In the rows, zero is written as 128.
Named turns come first, each shown by rows before and after it. Which turns, in which order, take the first row of each pair that follows to the second? Write the first one first, as in the answered first pair.
turn J_765:
[143 191 139  70 150 105 134 133  99 146 115 121 137 108] -> [149 191 139  57 125 103 129 128 115 131 116 131 139 120]
[133 155 128 100 107 162 139  89 124 139 123 122 127 114] -> [140 140 132  99  80 140 120 107 149 113 130 142 128 144]
[129  98 118 150 117 162 127  97 146 132 134 145 129 118] -> [131  93 118 153 112 152 123 108 153 126 137 151 131 127]
[ 73 135  90 142 100 186 125 107 149 146 118 167 120 109] -> [ 77 124  92 143  83 169 115 123 167 129 126 183 124 130]
turn J_191:
[131 154 129  79  69 115 134 119 141  93 119 137 140 132] -> [ 99  95 121 139  75 136 126 134 165  90 129 155 136 139]
[124 139 160 106 120 120 114 146 176 124 108 173 142 141] -> [101 112 153 144 143 145 119 145 175 140 110 170 138 127]
[122 113 139 133 147 103 114 153 133 127 106 123 110 148] -> [116 115 138 138 159 113 121 148 125 136 106 116 109 135]
turn J_452:
[120  82 125 161 141 121 121 161 119 133 159 130 127 131] -> [129  99 129 153 151 106 125 168 106 135 158 119 128 130]
[135 115 127 155 168 133 124 142 115 135 106 117  96 159] -> [138 123 129 149 173 134 126 140 110 138 105 112  96 156]
[159 156 138  79  95  84 119 131 144 104 142 132 117 168] -> [160 167 138  69  96  91 125 120 138 112 138 126 115 159]
Pairs:
Each pair is two turns apart.
[ 91 152 159  58 118  97 130 164 117 150 132 136 119 161] -> [ 89 159 159  57 132 107 139 153 105 163 128 127 117 148] => J_765 then J_452
[130 146 125 101 116 137 139 114 115 130 135 117 127 116] -> [125 127 123 108  97 134 126 121 137 113 139 134 127 135] => J_452 then J_765
[126 107 132 116  84 112 111 130 168 107 143 150 135 158] -> [129 121 142 139 143  70 120 171 130 125 148 122 136 146] => J_765 then J_452
[118 128 135  43  70 144 117 101 152 122 116 146 157 121] -> [127 116 147  67  87  77 101 165 151 103 132 149 162 152] => J_765 then J_452
[ 93 156 104 110 137 171 125  91 122 159 134 130 100 103] -> [111 141 108  95  85 132  97 118 163 114 146 163 106 152] => J_191 then J_191
[135 151 117  92  82 143 139 100 129 122 138 137 138 152] -> [100 107 109 149 111 177 140 102 132 139 142 139 131 138] => J_191 then J_191
[ 96 110  96 138 136 192 148  45 113 155 107 124 145  89] -> [152 142 114  65  57 108 117  77 149  91 115 152 157 155] => J_191 then J_765
[148 181 109 108 115 124 126 124 139 121 124 144 109 160] -> [141 167 112 140 149 100 125 159 126 125 132 138 112 162] => J_765 then J_765
[152 152 129 109 100 193 151  80 135 127 102 155 105  99] -> [137  95 129 153  87 176 128 119 171 101 119 184 105 133] => J_452 then J_452
[100  90 117 154 126 134 133 141 162 111 139 156 124 142] -> [120 120 128 140 153  84 137 174 133 112 143 137 128 143] => J_452 then J_452
[119 122 134 158 153  87 139 185 123 110 144 121 128 141] -> [126 166 131 123 166 115 163 143  91 139 126  94 123 104] => J_452 then J_765
[136  82 117 117 120 135 139 126 168 114 133 147 115 135] -> [143 123 116  94 148 148 162 102 131 142 123 120 113 103] => J_191 then J_191
[ 85  61 128 227 200  84 113 215 125 135 147 138 121 145] -> [164 215 146  77 184  35 143 173  60 146 123  89 130 118] => J_191 then J_191
[ 94 115 112 149 127 172 126 115 145 150 103 127 127  99] -> [ 91 100 113 158 121 166 117 125 156 142 107 136 126 111] => J_452 then J_765
[127  94 116 164 155 106 135 140 135 125 157 143 150 152] -> [143 129 122 141 172  89 146 140 107 136 151 123 151 139] => J_452 then J_452
[171 137 127  86  96 114 114 126 121 109 124 132 139 130] -> [155  96 127 133 110 101 103 158 133 103 135 142 139 144] => J_191 then J_452
[120 121 123 111  76 185 130  58 145 116 118 146 118 120] -> [112  70 129 167  89 134 107 128 165  91 140 165 121 157] => J_452 then J_765
[139  98 135 167 133 145 139 125 112 131 128 114 124  90] -> [140  93 137 172 135 135 136 134 113 128 132 116 123  95] => J_452 then J_452
[147 163 136  84 148  87 118 138 108 134 130 116 120 132] -> [134 159 123  75 130 144 128  90 119 145 120 121 116 114] => J_452 then J_452
[106  78 126 175 131 146 121 139 140 122 141 148 126 128] -> [125 104 137 165 157  95 122 171 114 123 144 132 129 132] => J_452 then J_452
[158 184 128  63 125 116 150  99 104 127 115 106 143 107] -> [128 136 113  86  89 180 144  63 145 122 115 133 137 110] => J_452 then J_452
[110  68 107 119  37 169 112 107 206  94 142 181 137 154] -> [143  88 130 129  79  56  99 198 177  78 159 167 143 183] => J_452 then J_452
[119 150 151 159 152 135 147 143 114 176 124 118 117  90] -> [148 185 156 104 118 116 145 131 119 159 120 122 120 102] => J_452 then J_191
[115 111 119 136 120 130 118 131 155 117 120 127 130 139] -> [114 117 122 148 147 117 121 145 138 126 122 116 129 132] => J_452 then J_765
[172 148  86 183 140 103 156 186 113 146 152 155 139 133] -> [166 165  78 170 148 148 174 142  98 172 138 141 135 100] => J_765 then J_452
